In the rows, 128 means zero.
X: several groups of rows, each row roughly a mix of its group's hidden directions
X (104 x 10)
[[134 117 139  88 127  98 143 155 137 168]
 [115 163 110 142 143 149 116 129 100  84]
 [109 122 168 144 168 146 124 134  94 138]
 [140 111 109 128  81 158 156 122 145 149]
 [119 162 142 142  93 104  86 110 132 133]
 [124 170 147 145 139  94 106 155 105 123]
 [112 165 134 145 166 100 126 126  94 117]
 [141 163 142 159 117 114 101 125 105  91]
 [118 104 110 116 135 179 146 106 136 156]
 [112 107 130 100  90 145 136 152 166 140]
 [144 115 101 171 145 153 104 119 148 106]
 [114 156 149  90  95  98 123 140 135 108]
 [143 161 135 173 135 126 109 131  95 106]
 [120 102 116  91 119 102 134 147 164 156]
 [ 98 135 153 121  84 110 124 160 148 117]
 [108 166 142 138 103  97 102 157 113 123]
 [ 99 116 125  79 124 139 144 159 147 148]
 [138 139 121 116 160  95 149  93 143 160]
 [103 125 150  93  89 123 114 155 139 105]
 [143 140 116 160 130 145 102 115  90  92]
 [129 164  90 130 117 129 104  95 149 105]
 [136  97 131 166 140 143  94 149 146 102]
 [157 133 106 163 163 124 141 103 120 156]
 [160 112 135 129 164 104 144  99 135 161]
 [136 104 101  76 147 119 133 125 149 150]
 [137 108 170 148 142 107  96 117  96 133]
 [115 148 146 119 107 102  85 117 164 139]
 [153 147 125 173 138 126  99 119 103 100]
 [ 96 133 131 103  92 164 118 127 139  98]
 [105 169  87 122 138 123 135 123 133  92]
 [112 115 151 128 168 156 154 128  92 138]
 [135 160 148 143 158  82 118 134 107 140]
 [132 133 146  97 127  75 127 150 121 157]
 [117 114 114  72 147 162 143 124 133 135]
 [129 140 106 147 122 153 136 136 162  78]
 [109 114 133 107 125 150 110  95 144 176]
 [144 117 168 136 133  85 108 139  98 136]
 [130 135 143 139  70 122  97 136 148 144]
 [117 167 135 118  89 106  90 120 141 126]
 [135 111  92 112 121 162 144  87 148 121]
 [118  88 132 126 104 155 126  93 154 104]
 [ 86 145 155  85 114 140 128 132 112 113]
 [ 96 142 153  90 102 116 108 145 130 104]
 [112 104 124 111 144 179 157 111 129 144]
 [141  94 106 127 148 156 151  84 128 125]
 [106 146 153 143 175 139 107 117  98 123]
 [152  88 106 126 124 156 141  86 137 130]
 [142 162 110 144  94 114 154 153 102 115]
 [128  97 111 105 152 172 145 100 132 137]
 [160  88 144 134  94 115 118 123 142 159]
 [119 125 114 112 108 155 143 108 114 182]
 [120  89 115 143 109 134  93 151 160 110]
 [104 125 162 113 114 116  92 160 133 100]
 [134 155 126 104 152 103 158 139 113 170]
 [102 151 147  94  79 121 112 133 133 124]
 [139 142 123 129 176 168 129 147 122 100]
 [142 163 110 146  99 112 150 156 113 100]
 [122 169  85 117 126 142 126  96 137 106]
 [126  87 124 117 161 168 140 123 156 125]
 [156 161 134 162 133 107 110 108 101 105]
 [110 125 177 131 148 108 100 156 109 125]
 [ 99 109 156 123  94  95 133 150 133 154]
 [101 151 121 136 128 157 117 152 104  84]
 [160 111 100 171 157 132 104 117 120 126]
 [132 137 127 150 180 125 134 108  90 111]
 [149  98 110 115 136 138 151  83 151 149]
 [110 138 118 140 106 162 108 147 107  84]
 [107  95 112 106 129 136 131 167 156 156]
 [126  96 154 122 171 115 114 113  96 143]
 [123 130 100 135 142 160 145 132 159  82]
 [104 112 115 117 147 170 120  88 138 148]
 [114 146 148 144  90 103 104 159 135 103]
 [138 153 121 116 139 110 164 103 106 169]
 [ 85 140 114 119 102 159 127 147 126  94]
 [135 114 147 114 104  81 114 166 142 128]
 [146 145 110 147 181 109 134 104 113 138]
 [105 114 121  88 141 149 154 152 138 161]
 [133 158 131 110 103  78 131 160 137 133]
 [151 107 124 160 105 114  93 149 160 121]
 [152  92 149 126 105 149 139 145 156 159]
 [ 93 110 101 110 117 164 154 109 136 109]
 [102 118 177 136 151 139 106 150 104 122]
 [ 97  95 140 111 104 161 150 117 154 129]
 [140 114 156 139  96 135 100 177 127 126]
 [129 152 136 155  83 129 106 106 103 148]
 [157 155 124 169 142 110 102 127 101 111]
 [120 158 147 143 112  93  83 113 122 119]
 [111 171 142 113 133 115 119 177 142 129]
 [133 112 149 117 134 106 128 125  82 173]
 [134 100 126 159 124 156 116 117  87  96]
 [138 149 122 170 117 126 129 126  85  94]
 [114 105 148  97 146 121 108 108 131 175]
 [150  81 143 146 134 109 136  98 112 153]
 [106 143  99 105 108 156 136 106 148 163]
 [123  93 112  80 131 153 130 108 151 121]
 [124  87 151 130 168 144 110 102 113 140]
 [108 126 176 137 155 120 100 150 105 125]
 [101 137 166 135 168 138 111 130  95 124]
 [131 117 136 140 114 158 115  85 126  84]
 [157 143 127 170 126 102  97 114 115 102]
 [100 105 146 100  91 141 145 112 157 118]
 [167 123  97 156 144 116 151 110 131 158]
 [108  91 156 136 130 171 123 154 123 110]
 [125 163 156 115 123 141 152  90 101 109]]
the three rows of each list that fit no group, in list order (the others fit one group, some only roughly)
  * j523: [ 99 139 152 120  82 106 108 142 149 142]
  * j437: [165 146  95 143 110 122 149  90 141 134]
  * j656: [105 126 139  90 120 175 137 111 125 101]
  * j263: [116 180  99 125  95 110 138 135 113 125]
  * j397: [131 176 133 121 115  87 106 145 142 146]
  * j167: [123 107 109  80 146 147 154 119 142 155]
  * j478: [145 116 103 109 106 176 126 129 162 116]
  * j561: [137 161 122 142 183 116 128 119 103 113]
  * j668: [135 111 150 105  87 127  99 133 167 136]
  * j714: [ 92 121 137 103  91 129 132 164 154 133]
 : j523; j437; j668
  * j948: [116 100 123  91 151 148 141 118 137 171]
  * j794: [126 116 122  67 123 107 146 118 150 143]
  * j608: [157 113 108 109 116 102 175 136 134 151]
  * j436: [132 134  80 128 123 160 139  96 149 108]
  * j607: [157  94 107 129  96 158 126  99 143 126]
  * j650: [100 129 125 137 122 166 111 138 127  76]
  * j393: [109 172 134 141 146 135  91 101 118 109]
  * j186: [167 155 104 137 106 123 101  95 142 123]
  * j808: [120 126 101 106 110 164 154 120 145 167]
  * j371: [155 139 122 140 155  72 110 124 132 143]
  * j816: [ 93 140 107 129 124 162 128 145 155  90]
  * j75: [149 122 114 125 155 168 142  82 132 118]
  * j692: [157  98 163 157 142 122 110 145 102 137]
 : j650; j816; j75
  * j160: [125 113 134 133  69 165 130 134 145 130]
  * j73: [130 122 106  95  85 115 133 143 158 103]
  * j200: [112 154 157 109 125 115 141 118  94 170]
  * j577: [120 162 138 153 121 100  94 114 113  96]
  * j866: [162 119 109 114 139  81 127  98 141 143]
  * j296: [135  88 153 128 143 114 161 157 152 143]
  * j750: [124 135  98 127 117 175 158 100 148 119]
  * j225: [129  97 123 160 153 179 132 127 125 116]
  * j779: [116 139 121 130 187 150 144 121 106 107]
  * j544: [136 102 101 146 120 182 148 118 140 121]
  * j956: [112 134 140  77  85 110 143 137 131 133]
  * j197: [ 87 123 126  88 140 154 155 150 132 125]
  * j274: [140 142 119 173 108 150 131 130 124  82]
  * j337: [129  76 146 143 158 141 148 123 102 128]
 : j296; j750; j197
  * j521: [110 139  95  94 113 150 150 126 158 155]
  * j707: [108 139 129 133  70 108 126 144 153 112]
  * j350: [130 140  87 134 123 172 141  93 137 116]
  * j100: [ 93 112 151  95 115 164 142 147 121 109]
  * j960: [149 124 107 167 109 143 131 106 136  84]
  * j893: [116 126 141 132  97 145  97 131 137  75]
  * j693: [151 123 148 169 128 122 114 137 128  77]
  * j468: [129 168 132 138 144 143 104 155  91 104]
  * j447: [149 152 128 130 162 102 138  91  95 139]
  * j703: [109 140 108 125 108 182 124 101 137 107]
  * j740: [130 120 151  92 129  84 123 153 143 155]
  * j674: [137 137  83 133 105 145 116 107 160  99]
  * j701: [159 132 102 117 151 127 143  82 150 146]
 : j707; j960; j447
  * j699: [117 146  97 119  96 153 136 123 175 126]
  * j899: [ 91 124 143 102  95 130 126 167 150 124]
  * j911: [130 131 115  94  97 126 136 128 178 153]
  * j431: [161 111 119 173 110 133 129 104 109 101]
  * j220: [ 98 189 120 116 130 130 122 117 108 119]
  * j227: [114 134 136 168 115 161 102 141 115  93]
  * j239: [122 180 115 138 132 137 101 144 108  97]
  * j543: [123 125 104  98 133 146 154 146 179 127]
  * j905: [128  91 118 137 147 174 143 114 110 102]
  * j726: [151 172 132 147 149  99 142 125  99 144]
  * j412: [126  89 118 104  85 155 133 124 152 116]
  * j529: [140  81 112 131 111 160 156 146 146 119]
 : j431; j220; j412
  * j457: [110 160 114 136 117 161  97  95 137 105]
  * j717: [116 167  90 128 104 139 137 125 159 103]
  * j970: [143 110 160 114 160 106 145 140 106 164]
  * j430: [158 148 134 132 141  80 120 105 135 158]
  * j981: [154 124  80 132 138 159 139  95 127 115]
  * j955: [ 96 140  98  97 102 144 146 114 159 123]
  * j369: [135 147 122 172 137 126  95 165 109 116]
  * j570: [127 120 125  64 128 112 146 110 144 140]
  * j158: [145 150 151 158 127 116  91 159 102 115]
  * j573: [163 129 108 117 124 114 132  85 157 157]
  * j8: [ 90 143 100  95 114 147 146 116 157 124]
  * j358: [116 145 158 132 109  78 113 156 122 146]
  * j835: [132 139 125 165 156 164 124 130 108  90]
  * j909: [143 125 126  98 134 106 147 114 167 170]
 : j970; j981; j835
  * j654: [165 112 157 161 143 113 108 140  99 134]
  * j996: [101 145 151 153 142 164 120 123  87 116]
  * j110: [123 118  91 115 140 167 166 136 150 117]
  * j479: [159 102 119 105 123 133 137 107 168 160]
  * j513: [113 132 132  88 124  86 146 149 158 141]
  * j878: [131 122 169 140 156  92 118 149 107 151]
  * j23: [146 132 149 148 130  92 128 140  75 126]
  * j873: [127 151 130  99 127  81 145 153 133 159]
  * j418: [124 100 166 115 132 112 141 164 147 158]
  * j610: [140 116 159 124 137  77 120 160 123 149]
  * j744: [114  91 119 129 143 180 148 116 134 145]
  * j155: [139 153 141 139 148 105 112 172  93 116]
 : j996; j513; j155
  * j136: [100 129 117 110 158 163 133 117 119  84]
  * j366: [136 147 112 109 118 100 157 169 152 108]
  * j321: [115  87 162 148 139 126 128 157  95 130]
  * j764: [136 110 120 154 130 157  89 117 121  86]
  * j20: [148 151  86 127 135 122 158  91 128 149]
  * j636: [122 125 106  91 122 132 161 133 128 176]
  * j380: [155 136 133 162 116  74 113 115 130 124]
  * j578: [151 118 120 145 159 115 136  75 108 130]
  * j97: [147 133 118 125 165 119 155 103  85 147]
  * j348: [113 126 112 164 121 170  99 124 141  98]
  * j817: [116 150  93 118 107 169 141  95 136 120]
  * j449: [116 139 129 130 113  93 118 185 139 145]
  * j460: [141 127  95 142  93 165 145 117 158 117]
  * j706: [104 125 138  88 130 171 161 114 125 133]
 : j97; j348; j460
  * j616: [127 114  95 108 112 149 148  84 156 129]
  * j386: [148 142 137 151 128  89 130 147  92  94]
  * j606: [116 161 141 143 174 123 112 143  93 130]
  * j6: [115 166 124 139 160 117 126 137 118  79]
  * j137: [128 159 124 131  82  89 104 120 134 141]
  * j172: [ 84 165 132 116 111 122 122 167 128 114]
  * j376: [181  97 133 149 154 140 123 111 116 132]
  * j86: [135 183 131 133 159 126 106 153 117 115]
  * j434: [155 137 120 141 161 148 132  84  98 119]
  * j390: [124 122 106 153 119 182 137  97 111 128]
  * j450: [ 76 117 125 110  90 143 141 145 137 116]
  * j360: [143 166 135 143 148 138 111 121  84  99]
  * j106: [104 102 130  95  99 135 160 152 149 143]
  * j494: [140 147 100 141 115 107  88 121 160 101]
  * j630: [119  85 139 120 102 165 135 157 139 111]
 : j606; j6; j106
  * j316: [143 157 121 114 145  67 126 124 122 134]
  * j617: [136 118 146 173 135 140  98 115 113  90]
  * j19: [157 124 137 105 140  80 124 136 124 166]
  * j644: [149 165 121 141 169 101 122 102 111 128]
  * j579: [149 133 121  92 131  74 133 114 142 147]
  * j581: [120 113 160  96 140 111 142 149 110 170]
  * j140: [111  90 128 107 115 169 122 116 152 101]
  * j827: [143 161 131 101 116  78 107 141 127 114]
  * j286: [135 130 117 159 145 121  79 131 148  93]
  * j770: [118 154 107 119  78 101 118 109 147 136]
  * j96: [110 124 117  95  84 137 123 139 153  94]
  * j938: [125 129 106  95 157 148 156 125 145 168]
  * j921: [123 159 156 156 107 136 115 117 106  87]
  * j15: [112  95 160 103  93 134 128 162 133 121]
  * j904: [127  96 124 116  83 144 129 154 157 108]
 : j19; j581; j938
  * j60: [117  96 109 112  85 158 138 110 150 128]
  * j84: [115 162 133 125 130 146 102 169 104  99]
  * j743: [103 121 144 128 179 147 118 137 106  97]
  * j481: [163  99 125 149 164 145 130  99 107 120]
  * j427: [119 130 168 142 139 108 105 160  95 108]
  * j244: [133 111 110 114 118 164 162 148 169 133]
  * j363: [170 130 150 156 145 103 106 125  98 139]
  * j508: [ 96 108 148 103 137 135 152 170 147 141]
  * j837: [157  99 108 121 133 125 157  91 159 138]
  * j715: [133 166 111 151 137 118 110 105  92  99]
  * j587: [160 126 147 148 149  76 136 141 141 141]
  * j311: [135 150  93 123  80 133 122 107 157 130]
  * j731: [144 123 142 173 134 126 121 135 102  82]
 : j427; j837; j587
